M =
array([[121, 128, 123, 125, 130, 128],
       [129, 133, 139, 116, 122, 117],
       [125, 134, 144, 111, 120, 114],
       [119, 137, 147, 108, 123, 113],
       [118, 138, 147, 109, 115, 112],
       [130, 137, 155, 102, 108, 112],
       [131, 139, 150, 108, 112, 113],
       [124, 140, 143, 109, 114, 114],
       [128, 145, 144, 109, 109, 116],
       [131, 148, 145, 104, 103, 113],
       [136, 140, 144, 116, 111, 124],
       [137, 136, 146, 114, 116, 124],
       [136, 137, 140, 112, 115, 116]])
Indices start at 0.
row 0 col 0: 121
row 4 col 5: 112
row 1 col 4: 122
row 1 col 1: 133
row 9 col 2: 145
row 5 col 3: 102
row 9 col 0: 131
row 5 col 5: 112
row 4 col 1: 138
row 6 col 5: 113
row 5 col 0: 130
row 0 col 2: 123
row 3 col 4: 123
row 5 col 1: 137
row 2 col 1: 134
row 4 col 3: 109
row 12 col 2: 140
row 2 col 0: 125
row 8 col 1: 145
row 11 col 1: 136
row 10 col 5: 124
row 8 col 2: 144
row 2 col 3: 111
row 11 col 3: 114
row 9 col 3: 104
row 11 col 2: 146
row 0 col 4: 130
row 4 col 4: 115
row 12 col 0: 136
row 7 col 5: 114

m =
[[151 140 141 129 128 103 101 138 136 115 118 135 130 123 138 131]
 [156 139 142 128 129 102 103 139 138 114 114 134 129 125 140 131]]
m[0][0]	151
m[0][8]	136
m[1][13]	125
m[0]	[151, 140, 141, 129, 128, 103, 101, 138, 136, 115, 118, 135, 130, 123, 138, 131]
m[1][3]	128
m[1][8]	138
m[1][10]	114
m[1][2]	142
m[1][4]	129
m[1][11]	134

X = 145,148,139,141,133,155,108,121,135,144
X[-10]	145
X[-6]	133
X[9]	144
X[-8]	139

grid =
[[128 148 112 133 121 129 134 140 132 137 132]
 [119 117 128 125 135 120 122 107 107 130 126]
 [121 132 138 112 101 131 135 131 127 129 146]
 [130 123 101 115 126 117 129 124 120 130 131]
 [132 130 120 148 135 128 125 117 117 132 127]
 [124 150 130 116 135 136 125 123 118 124 113]
 [128 111 127 140 123 119 126 124 128 134 146]
 [113 133 145 138 126 127 130 133 122 130 125]
 [140 128 122 120 130 133 132 140 156 122 121]
 [130 131 131 148 118 144 123 123 128 118 138]]
grid[0,0] -> 128
grid[:, 5] -> [129, 120, 131, 117, 128, 136, 119, 127, 133, 144]
grid[7] -> [113, 133, 145, 138, 126, 127, 130, 133, 122, 130, 125]
grid[8,0] -> 140
grid[2,5] -> 131
grid[1,6] -> 122
grid[2,10] -> 146
grid[:, 9] -> [137, 130, 129, 130, 132, 124, 134, 130, 122, 118]
grid[9,9] -> 118
grid[8,2] -> 122
grid[0,5] -> 129
grid[3,0] -> 130
grid[:, 10] -> [132, 126, 146, 131, 127, 113, 146, 125, 121, 138]
grid[3] -> [130, 123, 101, 115, 126, 117, 129, 124, 120, 130, 131]
grid[2] -> [121, 132, 138, 112, 101, 131, 135, 131, 127, 129, 146]
grid[2,1] -> 132
grid[8,4] -> 130
grid[3,3] -> 115
grid[0,10] -> 132
grid[7,10] -> 125
grid[1,8] -> 107
grid[:, 6] -> [134, 122, 135, 129, 125, 125, 126, 130, 132, 123]
grid[0,2] -> 112
grid[8,8] -> 156
grid[2,8] -> 127
grid[:, 8] -> [132, 107, 127, 120, 117, 118, 128, 122, 156, 128]
grid[1,7] -> 107
grid[:, 0] -> [128, 119, 121, 130, 132, 124, 128, 113, 140, 130]
grid[0] -> [128, 148, 112, 133, 121, 129, 134, 140, 132, 137, 132]
grid[6,2] -> 127
grid[8] -> [140, 128, 122, 120, 130, 133, 132, 140, 156, 122, 121]
grid[0,9] -> 137
grid[1,10] -> 126
grid[7,1] -> 133

data = 119  125  106  135
data[0] = 119
data[1] = 125

W =
123,106,126,140,128,121,129,138,139,125,140,128,122,139,127
146,106,138,107,149,108,136,155,129,118,121,130,122,121,145
127,121,147,136,121,134,115,134,123,140,125,142,123,117,138
119,136,135,103,139,121,115,118,142,131,140,119,107,147,127
111,102,117,132,139,124,124,155,123,109,114,121,123,113,127
115,113,138,140,113,124,129,122,139,125,151,133,117,147,125
108,106,126,111,113,134,122,118,110,109,132,133,114,108,123
142,132,135,107,131,108,136,118,129,140,125,142,118,130,145
135,132,141,119,113,116,115,126,142,122,118,138,110,143,123
146,136,147,119,149,126,136,134,110,134,151,119,107,121,134
115,109,147,103,128,111,131,134,113,112,140,138,117,108,138
108,102,117,136,135,134,124,155,129,109,114,121,122,108,123
W[0,0] -> 123
W[5,10] -> 151
W[9,5] -> 126
W[0,12] -> 122
W[1] -> [146, 106, 138, 107, 149, 108, 136, 155, 129, 118, 121, 130, 122, 121, 145]
W[1,10] -> 121
W[10,14] -> 138
W[6,10] -> 132
W[2] -> [127, 121, 147, 136, 121, 134, 115, 134, 123, 140, 125, 142, 123, 117, 138]
W[:, 10] -> [140, 121, 125, 140, 114, 151, 132, 125, 118, 151, 140, 114]
W[3] -> [119, 136, 135, 103, 139, 121, 115, 118, 142, 131, 140, 119, 107, 147, 127]
W[2,3] -> 136
W[11,7] -> 155
W[6,2] -> 126
W[8,11] -> 138
W[4,1] -> 102
W[9,6] -> 136
W[10,2] -> 147
W[6,9] -> 109
W[9,4] -> 149
W[4,6] -> 124
W[7] -> [142, 132, 135, 107, 131, 108, 136, 118, 129, 140, 125, 142, 118, 130, 145]
W[0,8] -> 139
W[6,5] -> 134
W[7,14] -> 145
W[:, 2] -> [126, 138, 147, 135, 117, 138, 126, 135, 141, 147, 147, 117]
W[10] -> [115, 109, 147, 103, 128, 111, 131, 134, 113, 112, 140, 138, 117, 108, 138]
W[6,0] -> 108
W[:, 3] -> [140, 107, 136, 103, 132, 140, 111, 107, 119, 119, 103, 136]
W[3,9] -> 131
W[8,13] -> 143
W[9] -> [146, 136, 147, 119, 149, 126, 136, 134, 110, 134, 151, 119, 107, 121, 134]
W[8] -> [135, 132, 141, 119, 113, 116, 115, 126, 142, 122, 118, 138, 110, 143, 123]
W[:, 11] -> [128, 130, 142, 119, 121, 133, 133, 142, 138, 119, 138, 121]
W[5,7] -> 122
W[0,1] -> 106
W[4] -> [111, 102, 117, 132, 139, 124, 124, 155, 123, 109, 114, 121, 123, 113, 127]

A =
134	137	133	150	120	142	142	121	127
134	138	133	153	120	148	142	121	127
134	132	131	155	120	139	140	121	127
134	135	131	153	120	140	142	121	127
A[0][0] = 134
A[2][5] = 139
A[1][6] = 142
A[3][6] = 142
A[2][2] = 131
A[0] = [134, 137, 133, 150, 120, 142, 142, 121, 127]
A[3][0] = 134
A[3][7] = 121
A[0][8] = 127
A[1][2] = 133
A[2][1] = 132
A[2][0] = 134

x = [117 130 144 109 124 139 148 124 107 105 132 140 118 132 134 103]
x[0]	117
x[-4]	118
x[-14]	144
x[-7]	105
x[-13]	109

arr = [104 121 135 125 109 105 125 124 120 106 132 127 154 127]
arr[0] = 104
arr[7] = 124
arr[3] = 125
arr[2] = 135
